(in the rows, 128 means zero)
Each path below is one point turned by a fixed rotation once a step. After each direction that follows a path, write how fast that rotation turns it, in degrees per step (0 if it stays still).
Each turn is a multiple of 5 degrees from 10 to 175, or 0.
Each row of a path follows its step; steps can be skipped.

step 2: [141 121 129 128 119 125 118 139 117 116 130 136 134 133 127 136 137 133
 128 119 131 131 125 129 135 128 121 133 126 130 128 121 131 138 129 124
 127 135 131 131 128 118 134 136 127 135 128 127 124 130 114 135 128]
step 4: [131 122 140 134 122 134 140 137 122 121 133 119 135 135 129 129 139 124
 128 127 129 123 133 131 129 129 135 124 136 125 136 129 144 129 124 130
 131 126 128 128 138 120 125 137 122 131 135 135 134 130 121 131 119]
step 6: [135 131 129 127 122 124 120 128 125 122 130 123 122 138 134 139 124 131
 140 124 129 130 126 126 132 111 134 132 135 132 128 126 146 129 135 128
 131 132 133 133 127 125 122 125 129 131 130 131 129 127 131 144 117]
step 10: [135 133 126 123 129 126 131 140 126 116 137 130 132 123 128 138 136 130
 122 125 132 124 132 130 141 126 131 121 125 139 132 127 139 134 127 127
 128 138 131 132 138 138 119 134 139 129 131 130 118 130 124 134 121]
step 12: [129 130 131 135 125 132 131 138 134 132 144 121 128 143 132 132 132 122
 130 128 127 122 127 125 132 120 131 122 130 116 130 131 134 134 135 120
 131 132 143 125 133 124 119 126 131 135 141 124 123 134 128 127 126]
step 16: [134 126 136 133 134 124 132 129 126 133 137 122 133 134 128 135 127 129
 129 129 142 116 117 125 130 126 137 127 112 129 133 126 132 124 119 126
 130 139 130 130 142 122 133 136 129 135 134 138 126 128 120 126 126]
step 21: [131 134 128 124 133 129 139 131 127 131 133 115 131 143 131 137 124 135
 130 134 135 124 123 132 124 127 137 125 126 123 135 131 137 127 137 123
 132 131 138 128 137 128 127 136 136 133 142 128 134 130 124 117 125]
step 27: [147 128 122 126 114 137 141 137 127 128 124 124 140 127 124 136 131 135
 128 127 122 124 123 126 131 128 129 128 133 131 137 131 128 133 135 127
 128 136 132 125 131 121 125 139 129 135 125 137 123 133 123 128 121]
step 28: [128 126 121 125 130 124 128 136 122 131 137 125 133 127 116 135 127 131
 135 124 137 126 125 124 134 127 131 125 130 127 140 122 144 136 120 120
 122 140 128 128 131 133 115 142 132 122 133 130 133 129 128 133 125]
Directions:
[129 130 128 129 129 127 130 132 126 129 126 129 127 127 128 130 125 128
 125 129 130 130 130 127 127 131 127 126 126 127 125 127 128 127 127 128
 131 127 125 131 126 126 129 129 131 131 131 124 128 130 127 129 127]  135
[129 128 128 129 127 129 124 131 126 132 130 127 130 129 126 126 125 127
 128 127 128 129 126 126 132 126 125 129 126 124 132 127 128 127 126 130
 128 131 126 130 127 129 128 126 128 128 126 127 128 126 128 129 128]  85
[127 127 130 124 128 128 126 128 128 131 126 129 127 126 127 125 132 128
 129 128 129 128 127 129 129 130 125 129 125 130 128 124 127 128 126 126
 127 130 126 127 130 129 130 133 128 128 131 129 128 128 127 131 130]  125
[127 128 126 125 128 128 131 129 125 128 130 126 131 125 128 129 128 131
 122 126 130 126 125 130 130 129 132 130 129 127 129 129 128 127 127 129
 125 126 126 130 130 128 129 130 126 127 128 129 129 127 128 127 127]  60
[127 127 127 128 130 125 129 130 128 127 127 129 127 126 129 128 129 127
 127 127 130 125 127 128 127 129 128 130 129 130 128 128 124 129 129 130
 131 134 127 129 132 126 129 124 129 128 124 127 126 127 127 129 128]  45
[130 125 129 127 130 127 125 132 124 127 127 125 131 128 129 128 129 127
 130 127 125 127 130 127 126 131 127 129 128 129 125 128 129 129 129 128
 128 125 129 132 128 127 127 125 126 124 128 128 128 129 129 131 128]  10

step 2: [128 121 126 124 137 120 121 123 138 127 118 130 124 125 120 133 124 137
 134 116 129 127 128 126 127 129 120 131 127 131 137 135 132 123 128 127
 112 133 121 131 129 129 127 127 143 137 129 119 126 139 119 131 122]
step 3: [126 129 119 136 135 124 123 121 122 110 117 128 128 119 130 136 126 141
 128 132 123 126 120 129 139 139 117 124 130 133 124 128 134 123 120 125
 128 130 119 133 122 118 129 126 120 133 127 137 126 126 126 126 126]
step 5: [125 125 132 129 128 109 129 126 118 127 135 128 124 132 123 129 118 129
 123 136 127 112 125 128 128 135 136 133 132 120 140 124 127 134 120 129
 128 127 134 131 127 132 132 120 122 123 129 135 134 135 128 143 126]
step 6: [124 127 124 130 130 117 127 132 121 128 131 119 131 126 120 125 129 122
 129 142 129 133 127 132 121 122 134 132 130 133 129 121 135 129 129 124
 122 117 129 119 140 115 140 134 126 113 124 131 130 140 126 124 122]
step 14: [133 126 115 117 128 128 135 130 119 118 143 127 131 125 123 123 125 140
 129 135 131 147 126 137 140 130 128 130 131 132 130 123 128 123 137 132
 122 124 133 131 126 128 136 128 122 120 130 124 125 132 126 126 120]
step 18: [138 116 130 132 137 130 137 133 133 130 122 136 118 132 138 130 126 134
 120 137 121 127 122 120 130 119 125 132 130 135 134 135 133 128 112 124
 132 126 119 130 119 117 132 128 124 133 134 132 129 127 127 124 123]
step 20: [133 132 137 136 131 119 129 119 123 124 119 125 133 135 119 135 123 140
 137 133 116 119 123 126 129 131 140 130 125 130 126 130 127 131 129 126
 113 133 121 125 127 132 129 126 138 117 128 136 125 130 125 127 125]
step 24: [121 137 124 124 128 122 125 125 131 138 130 123 129 136 128 136 117 119
 120 122 122 127 128 134 131 127 130 129 117 134 130 119 127 129 129 130
 137 133 134 125 139 116 133 138 113 135 125 139 123 139 130 129 126]
step 25: [134 134 127 126 138 130 131 135 144 122 128 126 125 135 125 129 132 133
 125 127 131 134 128 134 122 120 128 132 130 136 136 133 124 124 137 135
 137 128 126 129 135 119 139 133 137 136 123 119 116 139 135 135 126]
Directions:
[126 125 126 128 127 129 127 127 127 128 130 128 127 127 128 129 129 126
 128 130 128 129 128 128 128 126 126 124 128 127 124 126 131 124 128 125
 129 130 130 130 132 127 129 127 127 127 130 132 128 129 128 127 125]  140
[126 128 127 126 126 130 128 130 129 129 127 128 128 127 129 127 125 130
 128 124 128 131 130 129 130 128 129 130 128 129 128 130 127 120 128 128
 126 125 128 128 127 129 131 126 127 129 131 129 128 126 129 130 129]  25
[129 128 131 125 130 128 125 126 126 129 126 124 127 126 127 127 132 126
 129 129 131 128 129 129 128 126 127 128 127 128 130 128 130 126 127 129
 128 126 127 127 132 129 125 126 128 130 130 124 129 129 127 128 131]  170
[126 125 127 128 129 127 128 130 131 129 127 129 129 129 128 129 130 131
 129 132 131 132 129 132 129 129 127 131 131 127 128 128 130 128 127 129
 129 128 127 130 128 125 130 128 128 129 127 127 129 126 124 125 128]  95
[127 128 130 124 124 130 130 127 127 125 126 131 129 126 124 127 127 130
 129 127 128 131 130 126 128 130 125 129 129 131 127 128 130 131 129 128
 125 130 128 129 131 130 126 130 129 128 129 128 129 128 128 126 129]  55

step 3: [119 130 124 131 120 133 126 144 130 139 127 126 123 135 144 126 126 134
 115 118 113 130 145 122 127 126 131 137 144 129 124 136 129 138 119 133
 122 130 122 122 128 132 125 125 130 135 127 129 122 126 119 126 128]
step 5: [130 130 131 128 124 132 131 137 126 121 125 112 129 119 150 118 130 130
 134 130 118 138 136 126 131 135 127 136 115 133 140 138 124 119 115 128
 123 117 130 128 127 132 127 137 128 125 127 122 132 135 135 132 131]
step 12: [119 131 129 120 121 130 127 138 121 135 124 112 115 121 121 130 131 127
 120 135 126 126 125 141 135 128 114 126 138 131 135 135 131 123 124 124
 113 138 120 123 130 139 122 123 134 135 125 131 123 129 124 118 119]
step 17: [120 132 123 126 119 136 116 127 136 127 123 123 123 117 136 115 140 121
 139 130 125 134 137 124 129 137 133 137 132 137 129 139 134 129 125 128
 119 122 127 124 127 134 136 115 134 131 133 138 132 142 124 121 121]
step 19: [126 138 128 123 127 136 130 131 131 131 132 122 128 128 144 119 134 141
 121 134 117 131 121 138 129 136 129 141 135 136 116 134 134 135 129 112
 120 121 138 133 127 125 131 130 124 135 136 121 125 120 134 133 140]
step 22: [110 129 122 128 131 124 130 128 138 132 137 131 117 127 140 114 118 129
 139 126 122 137 127 133 132 135 132 134 135 131 126 138 123 132 122 140
 127 129 145 127 125 128 132 126 132 129 134 128 116 118 122 128 142]
step 23: [125 127 117 128 112 122 121 134 134 130 111 118 132 122 145 121 131 131
 128 131 125 144 129 136 131 122 125 128 130 125 133 119 119 133 118 129
 127 122 121 130 135 131 126 127 134 130 125 133 132 141 118 116 120]
step 27: [133 127 117 125 134 127 126 122 121 137 129 123 126 130 122 115 115 131
 125 131 121 132 132 125 131 133 117 137 135 130 136 131 131 141 108 128
 139 138 132 123 135 125 131 126 127 145 129 119 128 126 135 139 137]
step 28: [114 137 127 121 119 120 132 125 130 132 133 123 118 119 131 117 120 129
 117 139 113 144 122 131 120 126 130 127 130 126 125 136 130 128 133 133
 115 124 138 120 125 125 130 130 127 131 113 140 125 131 122 125 131]
Directions:
[128 130 129 132 127 130 125 129 126 127 124 125 128 129 128 129 128 127
 132 125 128 128 127 129 126 129 129 126 128 127 126 128 126 128 126 127
 125 125 127 128 126 133 127 125 129 127 128 128 129 127 127 129 128]  55
[131 127 128 131 131 130 129 129 132 127 129 128 129 130 130 128 129 127
 127 130 128 126 128 129 127 127 127 124 127 130 129 129 125 127 126 127
 126 127 128 125 132 127 125 130 125 128 126 126 130 129 125 128 131]  135
[128 128 130 127 125 130 128 131 126 129 127 128 127 134 124 129 127 126
 127 128 127 126 130 128 128 130 126 130 130 126 128 128 129 128 126 130
 129 130 128 127 127 128 128 128 128 127 127 124 128 133 128 128 128]  120
[130 129 129 125 129 129 129 124 128 129 126 129 126 130 128 129 129 129
 129 128 128 129 127 128 128 129 126 125 130 128 131 126 123 126 127 124
 131 129 126 129 126 130 128 132 131 128 128 127 131 126 130 128 127]  130
[126 128 125 127 128 129 130 127 126 126 131 128 127 128 128 129 129 129
 130 126 132 125 130 126 130 128 126 128 130 131 130 131 127 128 132 128
 126 129 129 127 129 131 126 127 130 125 126 128 129 131 126 131 127]  85

step 2: [126 128 124 129 122 105 125 123 131 120 126 131 130 129 131 129 137 139
 135 129 121 129 122 130 126 134 137 116 129 134 138 124 130 135 117 130
 119 112 124 130 131 120 136 131 129 133 133 115 124 129 138 130 117]
step 6: [132 137 121 121 134 124 128 126 129 130 128 114 123 136 137 135 124 145
 137 123 126 133 130 128 132 128 142 122 139 135 131 127 136 137 127 121
 134 127 123 132 124 133 136 129 141 131 124 121 120 120 132 130 111]
step 8: [139 139 128 120 128 123 128 124 131 115 125 121 129 125 139 136 111 140
 124 128 119 127 126 120 128 135 139 125 134 136 136 126 131 138 136 128
 127 126 118 121 131 129 136 139 134 127 131 117 133 123 132 128 117]
step 10: [147 124 125 121 118 128 116 117 133 123 119 127 128 127 131 125 113 127
 123 124 123 126 128 120 129 139 133 122 142 130 138 127 127 134 138 119
 129 125 126 121 123 125 133 130 132 131 118 123 127 128 126 132 115]
step 16: [143 129 132 138 123 113 118 121 137 130 122 130 118 135 137 118 130 133
 126 135 132 133 121 123 127 126 142 110 136 123 125 126 125 131 122 122
 130 118 127 129 126 129 128 124 131 131 126 121 130 136 130 124 118]
step 21: [137 122 129 126 117 119 123 133 135 118 123 136 128 121 135 117 129 138
 127 126 120 121 115 127 122 123 135 108 136 134 121 126 133 129 126 131
 133 116 119 127 137 122 132 134 128 127 132 134 129 120 133 131 118]
step 24: [140 131 124 119 122 129 133 131 136 126 131 128 122 122 132 133 109 147
 132 135 125 127 126 134 136 133 142 123 134 136 140 126 131 131 127 124
 136 127 132 126 127 128 127 136 140 122 121 132 119 128 134 128 117]
step 25: [124 131 126 132 124 118 119 129 133 130 120 124 126 128 136 128 132 140
 142 122 114 133 114 124 130 123 137 115 138 128 128 131 118 132 122 115
 133 124 135 135 120 131 132 129 134 127 132 120 116 119 133 124 125]
step 29: [130 132 130 129 119 132 128 116 139 126 127 130 122 122 133 129 120 141
 133 136 119 127 137 117 130 129 144 126 141 123 139 139 126 133 126 121
 121 120 127 132 130 125 134 129 140 131 124 116 125 124 124 137 120]
Directions:
[128 128 132 131 125 130 126 128 130 131 127 129 128 127 127 126 126 131
 131 129 128 128 126 130 127 124 128 127 127 126 130 127 126 127 129 129
 128 129 128 130 131 128 126 130 130 125 129 132 126 127 127 129 130]  10
[127 124 128 129 128 125 127 130 127 127 127 129 129 129 130 127 129 125
 131 130 131 129 126 128 131 125 129 129 130 126 129 126 126 129 127 130
 131 127 126 132 130 128 129 128 125 129 129 127 127 130 128 126 127]  155
[125 127 126 131 128 127 127 126 129 129 127 128 127 130 132 126 132 128
 125 130 128 126 126 130 127 132 125 125 128 130 126 129 128 130 129 130
 127 128 130 128 128 128 128 129 130 130 129 131 125 130 128 128 130]  155
[129 128 128 128 125 128 126 126 130 128 125 129 131 128 127 129 128 127
 128 128 128 127 126 127 127 129 129 130 130 129 130 127 132 125 128 128
 125 129 124 130 127 127 128 129 127 131 130 126 127 129 126 129 134]  40
[130 128 127 130 130 131 129 130 130 128 129 126 125 128 131 125 126 130
 124 126 129 126 127 124 126 126 130 127 128 132 130 130 127 126 128 131
 129 128 125 130 130 127 127 128 128 129 129 126 131 131 128 129 128]  140
[128 129 126 124 129 127 130 131 128 124 128 128 130 128 126 128 132 131
 129 127 127 127 125 131 129 127 130 127 126 130 127 127 129 127 128 128
 127 129 127 130 128 129 125 132 131 128 125 129 130 130 130 128 128]  115
